In the rows, zero is written as 128.
Each path is a new rotation, seen through one point. The rows after it are directions, each followed by how far the rotation turns it, in deg/step (0 if it stays put).
Each turn is a multiple of 5 degrees from 10 to 175, or 0.
Each row of a path follows its step; steps can be skipped.
path 1
step 0: [134 137 122 121 137 113 123 131 136 133 128 128 132 128 129 128 128 130
 128 115 134 122 125 127 126 135 126 128 130 125 131 133 124 129 126 137
 135 130 120 131 125 138]
step 1: [134 135 128 129 132 129 118 127 133 127 131 126 120 130 134 134 128 126
 124 134 116 121 116 133 131 129 122 130 136 131 117 130 116 131 128 124
 128 123 128 130 124 138]
step 2: [129 126 124 115 130 124 119 130 130 118 131 129 114 129 129 125 127 129
 123 139 128 129 131 135 130 128 124 132 127 131 131 121 125 136 119 128
 135 136 134 119 135 126]
step 3: [122 125 134 121 131 130 127 139 129 131 134 119 129 124 128 118 119 124
 129 126 127 125 135 135 132 131 114 133 124 118 131 122 125 128 131 133
 138 130 128 135 127 132]
step 4: [130 132 111 131 131 130 126 132 141 134 126 126 127 126 138 125 123 132
 129 125 128 134 127 131 131 128 129 132 130 128 129 127 122 139 141 134
 131 124 117 133 130 126]
step 5: [122 131 120 119 139 126 123 127 126 135 134 124 127 129 126 129 129 131
 127 118 121 126 118 121 133 119 128 124 138 125 124 125 118 138 122 126
 126 122 134 124 134 125]
step 6: [125 134 131 121 128 132 137 118 132 124 131 121 113 133 124 131 128 130
 128 128 135 130 123 131 126 129 119 131 133 118 133 124 119 137 123 126
 130 135 127 124 120 135]
step 7: [132 129 129 124 129 122 129 124 125 128 124 123 129 139 136 123 117 125
 127 132 124 120 118 133 134 129 124 137 122 123 136 128 131 133 137 137
 127 141 130 131 135 132]
step 8: [115 129 126 127 131 124 122 134 134 136 123 124 136 130 134 126 127 139
 130 139 129 124 122 128 123 137 122 132 131 125 120 132 124 133 133 131
 137 127 126 118 132 124]
step 9: [130 137 124 121 133 120 130 139 122 124 137 124 120 131 136 124 126 129
 133 127 133 127 127 124 130 131 136 117 136 127 121 127 121 134 129 136
 135 124 128 125 121 131]
[128 127 126 127 129 127 129 126 127 129 129 128 129 128 128 127 129 130
 127 128 129 130 127 126 131 131 127 125 128 133 126 128 124 127 128 129
 127 125 127 129 128 131] => 85
path 2
step 0: [122 127 129 133 121 119 135 132 127 132 131 130 130 138 132 125 134 139
 123 124 140 123 124 119 133 135 135 134 127 136 126 120 124 131 129 122
 132 125 134 133 125 135]
step 1: [134 132 126 127 126 137 129 130 138 114 136 131 126 130 132 124 122 129
 129 128 119 130 120 126 127 118 131 130 136 129 126 129 121 125 128 136
 138 134 130 131 127 113]
step 2: [135 126 128 125 132 119 131 131 128 133 129 130 127 120 128 134 123 125
 123 127 124 124 124 113 136 121 126 114 120 121 129 133 132 131 124 129
 117 133 128 120 124 133]
step 3: [121 128 116 126 121 122 115 125 124 136 135 134 137 127 126 118 123 127
 126 129 132 133 124 131 127 136 136 132 117 135 130 125 123 133 126 126
 134 128 132 128 133 128]
step 4: [127 134 128 128 121 131 127 139 139 120 130 118 125 129 117 136 119 123
 127 127 120 129 133 128 120 127 128 124 131 130 128 126 129 129 137 128
 135 128 124 137 117 126]
step 5: [122 122 124 124 138 135 131 132 124 132 129 129 129 126 135 134 123 120
 130 124 132 136 133 120 139 132 123 125 133 128 127 136 134 124 137 129
 117 133 139 124 135 132]
step 6: [122 123 124 128 117 121 121 129 123 132 125 138 119 131 135 123 129 123
 125 131 134 128 128 121 127 126 132 137 135 131 140 126 131 134 126 124
 133 123 114 130 131 125]
step 7: [126 130 129 126 122 131 142 132 133 123 133 120 126 123 123 132 125 125
 123 138 126 134 124 133 118 120 121 135 127 128 132 123 129 123 121 135
 125 120 139 134 125 127]
step 8: [126 126 138 124 121 131 122 121 129 134 117 133 125 122 130 132 127 126
 133 128 132 127 121 126 134 126 119 128 125 131 120 138 132 125 133 124
 123 147 134 127 129 132]
step 9: [134 117 123 136 126 128 125 125 130 124 134 132 128 125 133 126 124 130
 130 140 128 121 131 137 127 139 135 124 127 135 139 126 141 138 125 128
 131 126 122 130 136 130]
[125 127 128 125 127 129 128 128 129 131 125 131 128 128 132 128 129 130
 128 126 127 128 128 127 128 131 126 127 124 131 127 125 128 127 129 130
 129 128 128 127 128 126] => 135
path 3
step 0: [135 129 129 130 132 125 124 130 124 127 133 124 138 134 119 129 136 123
 122 127 129 131 131 133 133 128 120 124 129 132 125 125 130 133 117 126
 132 130 133 135 134 133]
step 1: [124 128 129 122 129 123 131 130 131 126 128 134 137 122 124 128 127 127
 121 116 127 132 121 130 123 124 122 127 134 134 134 124 128 119 121 126
 128 134 128 126 127 121]
step 2: [124 130 120 128 128 140 124 130 132 127 128 126 126 128 121 112 130 126
 127 131 125 128 131 125 121 128 125 129 126 132 128 126 123 124 128 132
 120 135 128 129 129 118]
step 3: [126 125 125 134 133 125 125 128 136 130 128 127 126 135 130 128 135 134
 132 126 127 123 131 128 128 131 120 138 128 130 125 133 122 124 121 142
 129 119 134 130 124 127]
step 4: [133 123 132 128 129 124 124 131 129 133 126 131 126 129 121 123 130 135
 130 121 121 125 120 127 133 123 129 130 128 129 132 132 120 129 130 117
 131 123 126 143 125 131]
step 5: [139 125 128 135 128 126 123 134 128 120 133 122 132 125 126 126 128 125
 128 127 128 130 128 129 129 131 131 118 123 136 139 132 128 130 123 124
 133 130 138 130 131 119]
step 6: [129 132 125 129 123 127 138 128 130 130 128 128 139 123 121 132 136 127
 125 123 128 121 122 123 124 129 136 135 123 125 132 123 131 122 122 134
 128 133 134 128 130 120]
step 7: [123 132 129 136 124 126 125 118 127 132 126 133 140 132 122 118 134 125
 126 134 123 125 132 130 125 132 125 126 132 125 121 129 125 125 129 125
 121 130 131 134 122 122]
step 8: [131 124 132 128 122 126 132 134 128 125 119 122 133 133 132 127 126 129
 130 124 125 129 136 132 126 126 116 126 134 129 134 128 125 121 124 132
 123 116 126 133 120 125]
step 9: [127 131 118 125 124 129 131 136 132 135 129 121 129 127 123 119 120 133
 128 121 117 123 131 124 135 126 130 125 129 133 127 126 131 132 125 125
 133 122 125 135 128 125]
[129 132 128 127 131 127 128 129 128 127 129 130 127 127 127 129 128 129
 129 130 128 129 126 126 129 128 130 126 131 130 131 125 131 129 124 127
 126 127 128 128 129 125] => 80
path 4
step 0: [132 121 123 127 132 133 119 133 127 127 127 129 121 126 132 134 135 120
 130 125 125 133 137 128 133 118 126 133 127 124 119 132 128 135 137 128
 131 134 126 124 133 123]
step 1: [136 132 126 122 122 137 123 127 124 129 119 124 125 122 130 134 118 132
 136 126 129 128 129 131 136 134 126 129 122 130 125 128 130 128 139 120
 135 133 129 125 129 128]
step 2: [130 125 127 131 123 133 125 137 126 133 118 130 126 126 130 121 122 137
 124 135 125 127 134 125 131 124 132 129 123 122 126 129 133 118 132 125
 137 121 125 136 127 133]
step 3: [131 125 132 133 124 125 131 137 125 123 128 131 125 132 119 133 131 125
 128 134 125 118 120 136 135 127 134 134 117 123 129 121 136 121 128 127
 129 126 126 125 126 129]
step 4: [128 123 130 129 129 131 122 134 132 128 128 130 126 130 131 120 134 120
 133 124 129 123 130 131 135 122 120 128 125 118 119 121 134 130 124 123
 124 135 118 123 127 126]
step 5: [128 123 139 124 128 127 126 129 135 120 125 127 128 127 131 135 116 127
 137 125 131 134 127 127 137 125 122 133 129 130 126 126 126 128 133 119
 131 136 121 128 134 130]
step 6: [129 127 131 134 125 134 119 129 129 125 120 132 125 127 128 129 126 130
 126 126 121 123 136 125 133 125 125 136 130 128 125 133 119 131 136 131
 136 128 124 142 129 134]
step 7: [133 125 127 133 122 140 130 128 128 133 118 128 124 123 117 129 130 126
 129 128 120 127 117 134 133 132 131 136 124 130 128 122 131 125 135 126
 128 125 129 135 130 123]
step 8: [127 123 128 133 129 130 131 141 124 138 129 133 118 127 126 120 129 126
 129 131 123 129 130 127 126 133 127 127 127 127 120 125 138 127 135 123
 127 131 115 127 124 124]
step 9: [134 123 131 132 128 120 138 133 134 124 126 125 123 127 130 130 127 133
 137 129 129 123 123 129 137 124 131 123 129 129 131 126 132 132 134 119
 134 133 119 121 124 132]
[128 129 129 132 127 128 129 127 126 128 128 129 130 127 125 128 129 127
 130 127 131 126 129 129 129 127 131 131 128 128 127 129 128 125 126 131
 128 124 128 132 129 128] => 90
[130 128 129 128 128 131 128 129 125 128 127 126 129 125 127 128 131 129
 130 126 127 127 129 129 127 131 126 128 130 125 130 127 129 129 125 126
 126 130 131 128 131 129] => 115
[129 126 129 128 128 126 126 126 128 128 129 125 128 127 129 128 128 128
 133 128 130 128 129 126 130 128 128 129 131 128 126 134 129 129 127 127
 129 130 128 126 127 127] => 80
